Where one turn sends some rows of the set: a few examples, then the rows asked
bapen: [  5  28   2  18 -32  20  25 -24  -5  29 -39  18  12  71  14 -26  23   4
 -25 -14  15  21 -31 -30 -22 -48 -30 -17  -5   0  11 -12  25  13   7  20
 -14   3 -32 -36  -2  12 -24  -4   4   5  -3  -2 -21 -15   2   0 -25   2
  39 -19 -23   1  -3   5  15 -18   7  30]
Zuf: [  5  19   6  17 -25  22  22 -25  -3  34 -44  16  18  67  10 -28  18   7
 -27 -16  21  25 -24 -17 -17 -52 -42 -20   1  -9   5 -17  19  13  13  21
 -12  13 -28 -25  -6  17 -29   6   3   7  -8   1 -28  -2   0   3 -30   0
  27  -8 -22  -1 -10  15  12 -21  10  42]
tubig: [ 17   1  33   5 -42 -14   6   1  -4  12  -5 -14  16   6  25 -22  -9  19
 -21  -5  26  -7  10   1 -31  -2 -10  18 -29 -34  -7 -14  -1  -7 -25  10
   3   9 -30 -10   0 -49 -15  -8  12 -23  29  22 -17 -17 -21 -13  -2  11
  17   0  34  -6   7 -12   7  -2 -17  31]
Dusik: [-14   8 -15  -7 -23   6   4  -9 -44 -24 -20 -10   8  47 -24 -33  12 -18
 -45  13  35 -19  -6   6 -23 -11 -33 -20 -16 -22   7   7  36  -3   1  13
 -25   0 -58  -6  11 -12 -11 -17 -12 -38 -35  40 -12   8 -17   2 -25 -25
  31 -16   6   1  -5  13 -13 -42   2   0]
Sope: [-17  12 -16  -8 -21  12   3 -62 -18  11 -25  33  29   8  25 -28 -25   7
 -15 -15  -6 -33 -23 -40   0 -29 -53  23 -14 -10   9 -14  17  14   7 -17
 -12   0 -26  -1  -9  -3  23  -4   4  -2   5 -15 -11   5 -18   7 -31 -17
   0   0   0  -9   5 -10  -1 -24  17 -15]
Bos: [-16   9  -9  -9 -23   4  11 -21 -51 -16 -22   2  10  42 -20 -36  17 -14
 -45   5  31 -20 -13   2 -33  -3 -37 -23 -11 -21   9  14  37   5  -4  11
 -22   9 -59   1  15 -12 -19 -16 -10 -42 -36  33  -8  15 -22  -7 -20 -29
  22 -14   1  10   5  20 -19 -41   1   2]
pag: [ -9   0  -8  -9 -20   4  11 -13 -48 -15 -18  -2  11  35 -13 -39  12 -29
 -56   7  35 -17 -13   1 -19  -7 -44 -21 -15 -14   9  15  35   5  -1  11
 -19   2 -54  -6  10 -17  -9 -20  -8 -41 -33  38  -4   7 -16  -2 -28 -25
  18  -6   5   7   3  25 -13 -36   4   7]
guf: [  2   5  27 -15 -36 -15  -8 -30 -15   9 -22   1  13  33  13  -9 -12  -4
 -19 -20  46  13  -2   7 -19   0 -61   2 -10 -45  -8 -20 -19 -16  11  22
 -13 -33 -64  10 -16  12   5   2 -28  -3 -29  13 -12 -11 -53  11  -2 -21
  10 -40  15   4 -16 -33  -2   2 -10  22]
Gadi: [ 16   8  30   6 -41 -19   4 -12  -3  20  -2 -17  10   8  17 -12  -2  15
 -15 -12  30  -6  12  -6 -29   7 -22  11 -26 -31  -1 -15   3 -17 -16   4
  12  16 -25 -19  -4 -57  -8  -8  11 -12  22  20 -11 -10 -15 -21  -6  -2
  29   0  39  -4  -2 -19  -6  -5 -24  30]
ladul: [ -3 -15 -23   2 -28 -11  42 -40 -30 -15 -22  15   4  12  12 -23   6  -5
 -36 -27  13 -20 -48   2 -51 -42  -7  -6  -7 -30  19  11  17   7  13  -5
 -27   4 -57   4  22  -4 -16 -30   1  -9 -25  13 -22  10 -15 -38 -10 -30
  27 -42   9  11  23 -15  24 -33 -20 -11]
ratu: [ 18  -4   9   0 -34 -35 -10 -46  -5  -8 -31  -8  20  14  36 -38   6 -23
  13 -34  39  -6 -22  10 -40 -19 -12  -4  -9 -24   0  -7  11 -15  14  -7
 -23 -12 -33   6 -25  30   2  -2  -8  -9 -48 -14 -38   4 -52  -6   4 -17
  26 -29  23   5  -1 -28 -12 -15  13  32]
Sadeb: [ -3 -16 -12 -31 -40  20   7 -38 -27  18 -53 -10  17  24  11 -45   4 -15
  -9 -28  15 -14   3   3 -13   2  25 -21   6 -36   6 -18  -2  -4 -25  13
   2  -4 -41   6 -31  -6 -26 -13 -16 -10  11 -17   6  10 -38   0   9  -2
  -8 -35  17  -5  42  -7  28 -15  19  12]
Sifiz: [  8 -46  13 -24   6  -6  11  -7  23  12 -20 -10  29   7  14 -27   2   3
 -31  -1  16  18 -17  11 -10 -16  -8  -7  -9  -1   8 -22  20 -38  -6 -24
 -16 -13 -24   0  -7 -49  13 -10  -4   6 -45   7 -33 -13 -31 -19 -35  -2
  -6 -27  -5   0   7 -23 -16 -29 -20  32]
musu: [-12  12 -12 -12 -26   1   3 -16 -46 -16 -30   1  16  42 -18 -43  12 -23
 -46   6  39 -15  -6   6 -26  -5 -35 -15 -12 -29  16  16  36   6   0  23
 -23  -3 -58  -8   3 -24 -15  -9 -14 -40 -38  41 -11   2 -12   0 -26 -28
  17 -14   4   6   1  17 -24 -41   1   8]
kunap: [  5 -33   5 -24   0 -19  12   3  29  15 -20  -9  25  15   8 -29   6   7
 -28  -8  18  19 -17  20  -2 -28  -2  -5  -4 -12   7 -25   7 -28   8 -17
  -2 -10 -21   9 -25 -66  18 -16 -14  13 -38   6 -24  -8 -30 -19 -24  -4
  11 -14   2   3  11 -24  -4 -24 -16  26]
zim: [  4  24  10   9 -29  16  13 -27   0  30 -42   5  13  76   4 -26  29   2
 -21  -2  11  29 -29 -18 -20 -47 -37 -29   4 -10  17 -27  20  14   7  13
  -9   5 -44 -32  -2   8 -17  18  -2  -4  -7  -8 -23 -20  10   3 -33   1
  22 -31 -16 -11   2  -3  10 -17   9  34]
Vof: [ 16   3  11 -33  -6  20   1  -8 -34  -6 -12  -6  27  62   5 -19 -32  20
  12 -22  15 -27 -16  -7 -28 -27  -9  18   2 -43   9 -20  22  -8  16  16
  12   0 -36   4  12  -5  16  10   3  -7 -36   6  -1  13 -26   9 -14 -40
   2 -26   7 -14 -16 -28  18 -15  38  18]
vobo: [-23  -6 -17   4 -17  13  14 -63  -2   7 -23  39  27  19  14 -28 -16  11
  -5 -26  -4 -24 -17 -39 -14 -34 -55  22  -9  -3   3 -11  12  12  13 -11
 -29   5 -24  -4 -16   2  17  -4   6   6  13  -7 -12   0 -17   6 -22 -17
  11   8   4 -15  16 -10   0 -20  11 -16]
teb: [-14   4 -21   0 -17   1   1 -59  -6  14 -20  27  22  19  13 -25 -19  15
  -7 -27   0 -23 -18 -46 -18 -30 -59  16 -10  -4  16 -22  11   7  -4 -25
 -20   4 -29 -10  -6  -4  26   5  -1 -14   4 -24 -13  -4  -9   7 -28 -19
  -4  -8  11 -19   9 -11   8 -26  26 -17]
zera: [  1  -4 -10 -12 -10  14  10 -35 -31  32 -51   4   6   1   9  -2  39  16
  -9  -1  18  -1  -6  19 -12  -2 -23 -39  -9 -49  10 -15  37 -34 -22   1
 -20 -17 -51  -7   7   1 -11 -44  18   6 -25 -15   3 -19 -41  -5 -30 -10
   8 -25  25  11  19  -7  20  28   4   9]
zad: [ 10   0   7 -41  -9  14   2 -14 -40 -12 -17  -2  21  63   7 -27 -20  15
  12 -15  10 -31 -19  -4 -29 -22   3  19   6 -54  11 -23  24 -16  17  20
   7  13 -35   5  12 -14  10  13   6  -6 -30   5  -1  10 -39  10 -15 -37
   8 -22  11 -14  -3 -19  14 -21  37  14]
beri: [  6 -45   5 -19   0 -13  17  12  23   8 -25  -6  30  11  16 -30   6  14
 -30  -1   8  18 -10  15  -8 -25  -5 -24  -6  -9   9 -15  12 -28 -13 -19
  -3 -15 -18  -1 -17 -58  14 -25 -11  11 -38   8 -33  -6 -39  -7 -22   5
   6 -14  -2  10  16 -13   3 -19 -15  33]
Rad: [  9  -4  30   4 -42 -15   9  -2  -4  12  -1 -11  22   3  17 -15  -8  26
 -25 -11  22  -9  18  -4 -31   4 -20   3 -22 -39   2 -13   8 -16 -33   9
   6  12 -37 -28  -2 -48 -12 -15   8 -12  29  23 -13 -11 -26  -7   0   6
  22  -4  42   2   5 -16  -1  -1 -29  23]
dubuz: [-23   3 -18   0 -17   8   6 -65 -17  18 -22  30  26  24  17 -23 -21  10
 -13 -27   1 -20 -21 -40  -9 -30 -59  21 -17  -4  10 -13  22   8  11 -13
 -16   7 -30  -4 -18 -16  26   4 -11   2   8 -11  -3   2 -20   7 -31  -5
   1   3   0 -25  13 -13  -8 -27  25  -3]
tiza: [ 23  -2  22  -2 -28 -30 -10 -33  -5   3 -26 -17  18  18  32 -44  -1 -27
  23 -27  32  -3 -16   6 -36 -22 -12  -3 -12 -26   0  -5   7 -24   6 -11
 -17 -18 -39   6 -21  31  11  -3 -13  -6 -39  -1 -41   2 -60  -1   2 -18
  23 -31  16   4  -9 -37  -9  -9   7  35]
laras: [  2 -36  10 -23  -9  -6   6  -1  30   6 -19 -10  35   6  22 -29  14  11
 -26   1  13  15 -14  15  -9 -29  -6 -14   7 -11  11 -20  14 -29  -1 -23
 -11 -24 -14  16 -18 -54   9 -16 -16   6 -51   6 -34  -7 -40 -15 -32  -5
   7 -20  -2  -1  10 -11  -5 -20 -18  21]
mive: [ 10  26  11   6 -35  25  19 -32  -2  24 -35  -1  13  64  15 -14  31   4
 -31  -7  11  29 -26 -14 -15 -49 -37 -22   7  -8  18 -23  22  14   9  19
  -9   8 -20 -30  -1  10 -31   8   5  -7 -10  -4 -13 -17   2  -8 -27  -3
  30 -19 -28   2  -6  12  14  -7  18  35]
Gegu: [ 16   9  34   0 -48 -14  -4 -14  -2  12  -3 -17  15   4  17  -8  -7  22
 -24  -1  22  -8  16  -5 -28   5 -10  19 -15 -36   0  -2  -6 -11 -28   9
  -4  20 -29 -29   2 -44 -19  -3   9 -21  26  25 -12  -5 -26 -17 -12   8
  16 -11  34   9  -1 -16  -4 -14 -22  22]
Zekib: [  4 -11 -14 -20 -32  19  11 -33 -29  23 -55  -8  18  20  -6 -41   5  -8
 -12 -20  19  -5  10  10 -22  -5  29 -21   8 -29   4 -11   0   0 -32  13
   3 -12 -35   6 -30  -3 -21 -22 -13  -7  15 -16  -5   7 -41  14  -6  10
  -5 -27  14  -3  41  -3  26 -22  20   7]
tobat: [  5 -14 -32   0 -29 -12  36 -26 -29 -24 -17   2  -3   8  11 -19  -3  -9
 -34 -26  11 -14 -47  -3 -46 -48  -3  -2 -15 -40  19  11   6   4  18  -6
 -20   2 -53   5  25  -3  -7 -35   1 -13 -23  12 -30   8 -12 -30  -9 -28
  31 -42  19   4  14 -11  27 -31 -14 -10]
Kib: [ 11  25  17   7 -41  23  17 -30  -6  29 -45  11  21  63  23 -25  23   2
 -31  -3   8  23 -34 -14  -5 -45 -24 -22   4 -15   9 -15  26  13  14  24
 -13   6 -29 -34  -3  15 -23  13   0   5  -8  -3 -17 -12   9  -2 -36  -7
  34 -19 -18   1 -12   3  12 -18  14  35]
neme: [  4 -12 -24   9 -32 -19  38 -41 -31 -19 -26  16   4   7  15 -25   3  -5
 -29 -30  11 -19 -54  -4 -52 -45  -4   3  -8 -42  24   9   9   0  18  -6
 -18  -1 -50   0  15 -10  -9 -33   7 -10 -30  12 -32   2 -11 -33 -15 -33
  26 -45  18  15  16 -11  23 -29 -17  -5]
tunop: [ -5  -8  -7 -21 -17  26   4 -37 -27  39 -41  10  12  -2  22  -7  41   9
  -6  -5  32   1  -6  14 -17   1 -34 -34 -13 -47  19 -14  43 -34 -18  -4
 -14 -17 -50 -10   4  -1  -9 -43  25   7 -36 -12   2 -13 -42  -4 -33  -7
  13 -27  21   5  17  -6  14  30   8  13]
kuzo: [ 12  14  32   5 -52 -11   6 -12  -1   6  -2 -22  21   6  26 -13  -6  11
 -19 -13  24  -8  15  -5 -31   2 -19  10  -9 -41  -6 -10   1  -9 -29   5
  11   6 -34 -14   1 -46 -20  -3   6 -17  24  23 -15  -3 -22 -15  -6   6
  17 -14  47  -6  -1  -9  -3  -1 -32  27]
turi: [-23  11 -20   1 -21   7   3 -61 -12   6 -17  24  26  15  19 -25 -27   4
 -12 -20  -5 -30 -17 -36  -3 -35 -52  17  -2   3  17 -24  16   6  10 -19
 -19   6 -25  -7 -15  -5  10  -6   3   2   6 -23  -5   6 -17  -5 -23 -16
 -11   0   1 -18  17  -9  -4 -20  19 -20]
kelo: [  7 -20 -14   9 -33 -11  42 -31 -30 -19  -7   9   3   9  15 -28   7 -16
 -47 -28  15 -20 -56  -4 -42 -46   1  -3 -12 -30  19   5  11   7  17  -5
 -22   6 -52  -5  15  -6 -12 -35   6  -7 -21  14 -25   2 -13 -29 -11 -29
  27 -36  15  11  20 -10  30 -28 -17 -11]
nepog: [ -7 -33   5 -18  -6 -16   5   0  28   6 -27  -7  23  -2  18 -24   9  17
 -33   2   6  19 -22  26   0 -31  -9 -12   3  -9   8 -11   9 -27   7 -15
  -4  -8 -21   6 -11 -51   5 -21  -6   6 -42   6 -37 -11 -38 -17 -35   4
  -4 -24  -7  14  10 -21 -10 -26 -11  30]
Tubob: [ 10 -11 -14 -26 -34  11   4 -41 -33  18 -57 -10  13  14   1 -43   3  -5
 -17 -20  13 -11   7  16 -21   1  27 -23  -2 -34   8 -25   9 -14 -32  13
 -11  -6 -36  12 -24  -6 -25 -23 -14 -12  15 -22   2   4 -40   7   3  -1
  -7 -30  16   1  38  -6  27 -15  22   6]
lol: [ -1 -38  14 -16   1 -11  10  10  29  10 -23  -5  31  10  20 -25   1  17
 -30   2  15  14 -26  17   0 -28 -11 -17  -7 -12  -2 -22   9 -36   0 -13
 -18 -22 -20   7 -13 -62  12 -23   1   6 -38   9 -26  -4 -31 -10 -30   3
   8 -12  10  11  17 -14  -9 -15  -7  29]
gime: [ -3  12  23 -18 -32 -23 -10 -36 -29   5 -29   9  22  37  15  -6   2  -6
 -18  -9  59   5   1   6 -18   4 -62   6  -5 -45  -9 -20 -21   2  14  22
 -18 -26 -61  14 -17   8  -4   0 -21  -8 -38   6  -7 -12 -55   5  -4 -16
  13 -38  10   4  -6 -21   0   2 -15  23]
fil: [ -8  -8 -12  -7 -15  18  14 -31 -24  36 -40  10  13  -1  12  -2  41  14
  -1  -7  26   2  -1  12 -18  -2 -26 -37   0 -43   5  -2  38 -30 -22   4
 -12 -21 -44 -12   3   5 -10 -46  26   9 -18 -12  -5 -20 -39  -1 -42  -7
   7 -23  33  10  18  -6  16  26   8   4]
nav: [ 18  -4  14 -33 -24  28  -1 -38 -27  -6 -37 -14  -6  39  37   6 -19  12
 -18 -20  18   7 -24  22 -41 -25 -26  -8 -20 -48  23 -13  44 -28  36  24
   2 -31 -58  -6  19 -11  -3   6  31  11 -19   1 -27   4 -15   5 -23 -30
  22 -20   6 -22  17 -25  -3 -25  14  26]
kege: [  6  17   8  17 -30  14  24 -35  -5  40 -39   6  21  70  18 -14  29  10
 -18 -19  16  24 -39 -24 -13 -54 -32 -15   2 -17  10 -14  28   8  13  21
  -8  14 -28 -32  -7   6 -20  10  -6   6  -5  -2 -17 -17   0  -7 -27   1
  34 -19 -18  -4  -3  -5  12 -20  19  41]
bez: [ -4  -9  -7 -15  -9  25   7 -40 -30  32 -44   8  14   0  11   4  38   8
  -4  -1  25   7  -1  12 -15  -5 -24 -29 -18 -44  11 -15  36 -25 -27  -1
 -15 -25 -48  -7   4  16  -8 -47  22   8 -32 -12  -3 -13 -50 -12 -31  -4
  15 -23  24   5  15 -17  16  26   9   9]
zer: [ 14  -1  37  -2 -36  -9   6 -13   3  15   1 -17  16  14   9 -15  -8  13
 -30 -18  21  -9   4 -15 -31  10 -13  12 -20 -39  -9 -21   5 -16 -28   6
   9  21 -39 -24   6 -42 -20   0  13 -24  28  24 -14 -23 -25 -12   2  -1
  10 -21  34   6  -7 -18  -7 -10 -29  30]
fasoz: [ 18  -1  18 -20 -25  36  -5 -33 -22  -5 -24 -13  -3  43  23  -2 -26  15
 -11 -26  14  -4 -23  15 -43 -29 -25 -16 -26 -37  20 -14  43 -16  36  19
   4 -36 -51  -6   7  -1   2  11  26  11 -23  -1 -32  -3  -9   4 -10 -30
  25 -23   4 -26  11 -39  -7 -22  13  20]
vemo: [ -3 -15 -16 -25 -36  14   4 -32 -29  16 -53  -9  19  22  -1 -36  -2 -10
 -19 -22  21  -7   6  10 -18  -1  24 -25  -3 -31   3 -22   1  -7 -34  20
   4  -7 -37   9 -27  13 -28 -23 -16  -9  17 -16  -3  10 -44   2   3   0
  -6 -30  19   0  28 -11  22 -17  29  10]
dakel: [-26   7 -33   1 -14   6  13 -50 -13   8 -21  38  27  26  16 -33 -23  11
 -16 -28   2 -22 -19 -45  -7 -29 -57  14 -15  10   5  -9  21   8   4 -10
 -22   0 -28  -8  -9  -7  19 -20  -3   0   9 -15  -6  -1 -13  12 -29 -15
   0  -4  -3 -10   8  -5   3 -25  19 -18]

Vof -> guf
vemo -> Dusik
Zekib -> pag
Now find these:
gime -> nav
lol -> vobo
beri -> dakel
laras -> Sope
kunap -> dubuz
zera -> ladul
teb -> zer
Sadeb -> musu
nepog -> turi

